(in the rows, 128 means zero)
The rows of Y fall into several groups, which share some directions, and each row is roughly a mix of its group's hidden directions, except some rows that fit no group.
Y, 153 rows:
[[192 118 107  86 103 116 108 114 121 168 148 158 128 155 129]
 [139 146 142 126  90 130  71 158 171 170 138 133 103  99 118]
 [119 164 117 138 118 121 118 127  74 171 115  85 121 164  89]
 [ 92 121 123 174 148 163 155 101  93 169 124  95 158 123 127]
 [135 166 100 195 125 127 160 111 119 133 156  96 155 101 127]
 [180 116  55 115 162 124 119 145 124 133 120 131 159 140 106]
 [115 191  92 173 131  97 149 125 140 111 105 133 123 141 167]
 [130 111 112 119  94  61 145 114 145 107 168  89 129 116 156]
 [154 173 147 132 100  92  87 130 140 148 124 179  98 153 130]
 [123 107 101  96 139  95  84 143  89 162 146 171  99 113 123]
 [144 130 124  75 165  73 127 114 131  89 119 100  93 113 126]
 [108 140 101 106  97 113 111 132 120 127  88 108 133 160 200]
 [129  94 178 141  88 135 127  90  94 110 162 142 123 166 114]
 [145 138 133  91 106  96 108 135 163 122 149 189 106 173 124]
 [150  95 150 120 114 145  98  84 130 150 161 131 156  91  78]
 [ 57 115  94 105 120 135 144 138 123 109  92 137 130 175 113]
 [133 186 152 133 158 145 102 152 130  79 113 119 159  96 106]
 [169 128 124 157 162 157 103 154 113 100 188 145 115 135 152]
 [150 102 101 114 105 137 158 125 173 169 144 152 165 112 171]
 [145  94 142 135 154 157 164 140  91 135 132 122 165  93  76]
 [164 169 134 163 119 159 160 105 149 119 157 159 171 111 144]
 [ 97 174  70 163 121 126 113 124 132 132  87 151 110 124  97]
 [118 136  78 140 154 125 100 174 124 164  93 143 129  89 101]
 [ 70 134 173  79 128 140 141 144 140 137 101 145 148 108  96]
 [ 91 114  75  93 150 126 143 145 153 151 126 182 145 115 150]
 [120 146  69 126 173 109 121 127 153 129 123 106  84 111 172]
 [186 122 125 148 168  65 154 129 114 139 157 138 129 126 148]
 [142 118 142 122 110  98 170 146 191 135 149 147 126  76 140]
 [ 87  89 105 137 143 106 132  96  88 120  95 157 134 111  83]
 [109 110  97 169 132 120 125  94 104 121 136  77  82 158 155]
 [113 112 139  94 148 157 167 154 135 117 130 155 195 120  98]
 [111 155 115 170 129  84 116 114 167  96 145 118  84 138 165]
 [143 156  92 171 154 134 149 122 143 144 100 176 114  78 124]
 [134 118 145 127 105 121 121  42 122 155 167 144 137 106 134]
 [166 101  93 102 153 118  67 105  88 126 136 143 130 140 108]
 [150 138 100  96  90 102 153 136 193 135 111 124 154 155 110]
 [171 111 139 114 138 127 153 128 136 152 152 120 146  53  93]
 [125 155 103 140 169  99 112  83 106 151 126 172 108  89 146]
 [105 129 153 137 119 108 102 121 160 168  89 140  91 122  70]
 [113 127 122 121 172 119  45 139 145 149 138 147 108 112 112]
 [ 80 126 137 125 113 135 151 121 135 104 126  69  70 155 139]
 [111  82 120 116 111  89 116 145  65 137 140 131 134 169 101]
 [123 123 124  89 123 144  76 195 108 152 152 122 130 157 122]
 [129 143 143  88 131 120 125 185 104  69 139 123 124 159 158]
 [112  84 162 153  73 160 118 123 119 161 105  94 115 116 111]
 [131 112 164 138  93 153 152 166 108  82 122 135 173 127 165]
 [ 86 171  92 148 137 105 105 103 121 111 122 154 175 100 148]
 [ 98 128 127 111 111 132 155 120 194 105 157 103  81 144 149]
 [ 88  99 145 146 107 104 140  69  83 135 139 133 159 141 149]
 [ 88 103 146  85 160 133 141 142 140 103 128 155 165  99  83]
 [166 127 157  95 134 127 168 103 112  67 138 118 109 151 100]
 [147 164 138 126 151 167 127 117 146 130 141  82 151  65 109]
 [146 128 162 162 122 116  78 107 143 139 170 108 115 180 107]
 [121 118 119 121 165 142 103 124 117 150 175 102  61 142 157]
 [177 177 160 120 122 155 124 128 151 162 148 144 141  99  90]
 [120 119 146 171 126 110 137 146  97 152 149 165 172 182 143]
 [108 112  88 161 125 113 186 164 157 132  90 128 158 133 143]
 [145 115  97  81 147 143 112  79 136 134 176  89 110 133 109]
 [ 96 159 116 147 117 134 108 125  70 132 153  78  95 105 146]
 [117 187 124  95  90 119 140 124 171 174 114 117 145 141 150]
 [175 119 110 102 138 185  92 103 101 146 138  95 130 122 103]
 [140 106 124 108 166 112 123 125 159 109  73 134 128  70 160]
 [134 164  88 130 128 170 155 163 168 112  92 125 139 123  88]
 [118 123 154 143 105 140 179  52 105 118 128 128 151 121 146]
 [152 112 163 126  94 132  87 151 150 115 176 107 131 175 105]
 [144 107 129  80 120 129 193 120 104 100  99  90 135 112 111]
 [ 92 130 146 144 139 167 133 161 165 119  88 173 117 117 169]
 [112 140 150 136 120  54 140 118 178 144  91 122 123 126 153]
 [ 78 100 101 135 135 117 101 155 125 118  93 147  97 163  83]
 [ 92 104 131 145  98 109 122 124 124 181 158 144 119 176  86]
 [135 113 131  86  98 113 111 187 148 110 152 101 114 177 132]
 [ 95  99 175 148 166 103 135 117 113 143  95 118  84 161 137]
 [142  82 167 146  95 148 119 151 104 127 118  84 140 128  78]
 [ 80 163 147 182 135 146 105 136 169 122 100 158 134 117 146]
 [158 134 159  78  95 129 167 163 113 149 124 159 155 149 107]
 [142 101  95 124 160  94 135 134 193 135  94 158 122 147 105]
 [157 143 126 117  88  82 117 151 167 172 107 133 170 140 121]
 [130 176 143 141 141 125 122 103 137  89 129 148 134  72 180]
 [121 159 117  76  91 163 153  98 112 144 116 116  79 143 139]
 [130 109 175 119 117 121  86 106 120 186 139 139 117 119  77]
 [107 119 131  83 112 185 118 111 104 161 108 108 110 122  80]
 [119 124 140 190 121 163 187 133 109 155 121  93 139 119 137]
 [111 122 100 182 118 107 166 122 106 137  72 101 143 125 100]
 [148 145 172 140 158 105  84 162 102  84 134 120  98 124 153]
 [187 118 119 103 112 124  68 129 155 124 134 151  86 111 126]
 [176 134 175 120 149 100  81 164 148 101 118 112 134 134 102]
 [107 153 178 118 149 150  86 143 105  80 133 119 107 159 154]
 [152 158  63 129  95 141 137 138 124 109 138 131 175 125  86]
 [ 91 178 149 161 147 150 147 131 148  97  84 139  93 122 145]
 [110  88 143 139  98  94 134 105  84 127 127 102 128 138  66]
 [ 79 121 161  65 116 153 150 135 162 122 122 105 109 112 108]
 [ 90 162 117 134 121 166 110 146 132 189 126 133  91 165 112]
 [106 101 149 120 168 126 151  77  62 134 114 127 149 134 126]
 [183 152 152 132 152 128 122 128 148 152 149 163 151 183 104]
 [103 135 111 117 116 141 181 171 149 102 108 142 151 122 184]
 [153 164 130 116  88 106 137 120 162  98  89 117 157  88  93]
 [134 133 136 143  85 138 102 139 112  92  99 134 103  67  88]
 [ 70 116 126 153  88 112 158 119 145 105 170 154 135 122 162]
 [126 163  95 144 156 126 143 146 136 109 136 135 141 123 211]
 [112  96 175 134 159 136 145 101 127 148 155 182 136 171 136]
 [150 117  96 171 151  79 156 130 129  85 139 132 136 171 109]
 [148  89 187 121 133 133  92 120 119 149 162  77 147 141 120]
 [103 146 148 156 138 133 137 147  59 101  98 109 133 169 110]
 [192 152  83 128 135 111 125 155 129 117 148 123 177 135 156]
 [101 102 119 168 146 120 129 142 116  79 101  82 111  85 147]
 [178 111 114 125 112 146 140 170  98  82 151  95 151 156 139]
 [170  74  89 134  97 152 115 144 140 129 118 152 122 149 173]
 [160 107 132 110 116 178 162 162  95 116 119 145 127 129  71]
 [ 96 143  82  68 128 113 140 147 159  91 117 141 150 109 149]
 [ 96 117 142 129 138 118 118 160 156 150  52 127 104 113 161]
 [ 90 137 108 173 133 113 118  80 146 175 122 128 161 109 157]
 [118 138 131 139 169 169 128  73 102 166 121 173 105 120 122]
 [118 140 161 161 118 146 127 104 146  97 157 109 188 173 125]
 [ 60 133 158 161 132 123 141 132 124 133  87 100 118  83 133]
 [101  84 133 100 152 191 112 121 129 143 116 140 151 103  88]
 [137  97 170 104  87  87 119 149 175 137 103 102 117 114 146]
 [185 149 120 135 138 119 105 115  84 105 143  75  95 126 109]
 [114 181 133 172 133 105 139 122 156 143 123 117 156  77 165]
 [ 91 176 129 120  97 111 136 113 180 159 149 137 122 118 171]
 [146 180 155  96 145 108  92 155 122  79 120 147 140 124  95]
 [146 159 158 148  96 136 158 124  95  86 131 112 153 162  83]
 [ 81 117  87 143 118 123 153 149 133 110 147 122 119 129 201]
 [146 159 157 121 140 120  89  83 111 150 177 111  98  94 115]
 [169 120 114 152 169 163 109 118 130 114 147 107 146  69 100]
 [145  96 137  64 132 185 135 135 130 128 140 130 140 131  80]
 [ 84 147 166 148 163 158 144 133 128 132  90 156 113 142 176]
 [123 119 134 156 131 124 140 105 107  74  85 117 132 113  62]
 [132 135 129 109 168 186 124 109 154 114 167 115 147 114  77]
 [114 147 153 152 127 103 195 113  97 156 157 106 121 151 101]
 [177  98 114 129 124 166  98 140  66 121  99 102 122 136 123]
 [161 123 164 127 160 103 113 130  58 135 165 121 130 156 142]
 [ 96  70  95  98 149 123 117 134 139 163 132 124 101 119 175]
 [137 142 104 112 166 102  74 166 117 182 141 123 121 108 147]
 [116 124 168 176  72 139 114 104 131 127 126  94 106 168 119]
 [106 126 106 139  67 122 144 133 139 132 128 167 186 125  91]
 [146 138 154 171 194 122  92 138 130 132 118 169 108 114 147]
 [173 133 136 142 154  89 136 132 129 104  61 127 159 130  98]
 [145  84 118  83 138 157 119 119  91 164 114 120 163  92 103]
 [ 94 109 113 146 139 157 181 154 110 135 107 143 175 169 136]
 [103 112 119 112  89 103 121 147 111 146 134  87 136  96 194]
 [102 138 102  98 113 141 106  99  71 162 143 179 112 127 122]
 [152 128 115 169 109  88 155 136 162 107 138 106 140 185 101]
 [128 131 141 131 132 172  76  88 120 162 129 109  79 123  93]
 [123  91 112 137 178 125  97  97 109 140 139 140 149  77  88]
 [129 156 129 136 140 124 106  86 141 163 198 167 122 125 109]
 [154 127  96 123 112  68 100 119 105 146 133 106 144  81  92]
 [116 157 108 151 147 165  61  93 118 119 119  99 108 153 134]
 [121  92 139 109 126 134 207 108 109  87 104 141 122 143 125]
 [148 119 153 108 137 131 132 140  94 159 106 129 166  61  92]
 [196 141  83 145 124 120 115 111 119 128 162 124 129 170 156]
 [154 130 161 163 132 136 136 149 133  95 123 187 184 128 138]
 [127 131 139  86 139 124  81 161  97 131 169 169 103 131 164]
 [127 146 129 128  94 186 122 139 106 118 203 135 135 135 142]]
Here is one row of each group, with its name. Which group are the others in?
[121 125 105 164 133 116  98 136  80 128 197 112 109 117 155]  (99)
[115  71 160 109  81 123 118 180 117 116 144 126 115 151 149]  (38)
[129 132 157 134 137 174 189 137 123 153 143 113 167 105  88]  (57)

[167 117 123 102  75 140 128 169 108 124  87 121 120 152 171]  (57)
[102 139 104 114 139 140 114  58 146 126 129 156 156  85  99]  (38)
[134  98 114 108 148 136 102 105  83 171 194 126 129 131 138]  (99)
[180  90 100 157 127 142 168 114  91 157 156  99 134 130 128]  (57)
[142 139 140 110 113 138 161 125  49 141 150 132 130 171 149]  (38)
[104 160 132 121 156 155  71 156  70 145 119 137 109 134 132]  (38)
[117 154  71  86 121 135 182 149 113 119  98 154 131 111 138]  (38)
[170 157 118 128 130  81 165 100 165  94 149 141  99 132 152]  (38)
[157 100 112 117 136 103 108 108  46 155 120 117 129 135 109]  (57)
[125 171  96 119  75 168 142 157 147 127 121 134 107 171 110]  (38)
[120 141 131 101 103 112 136  78 121 178 169 147 173 137 108]  (99)
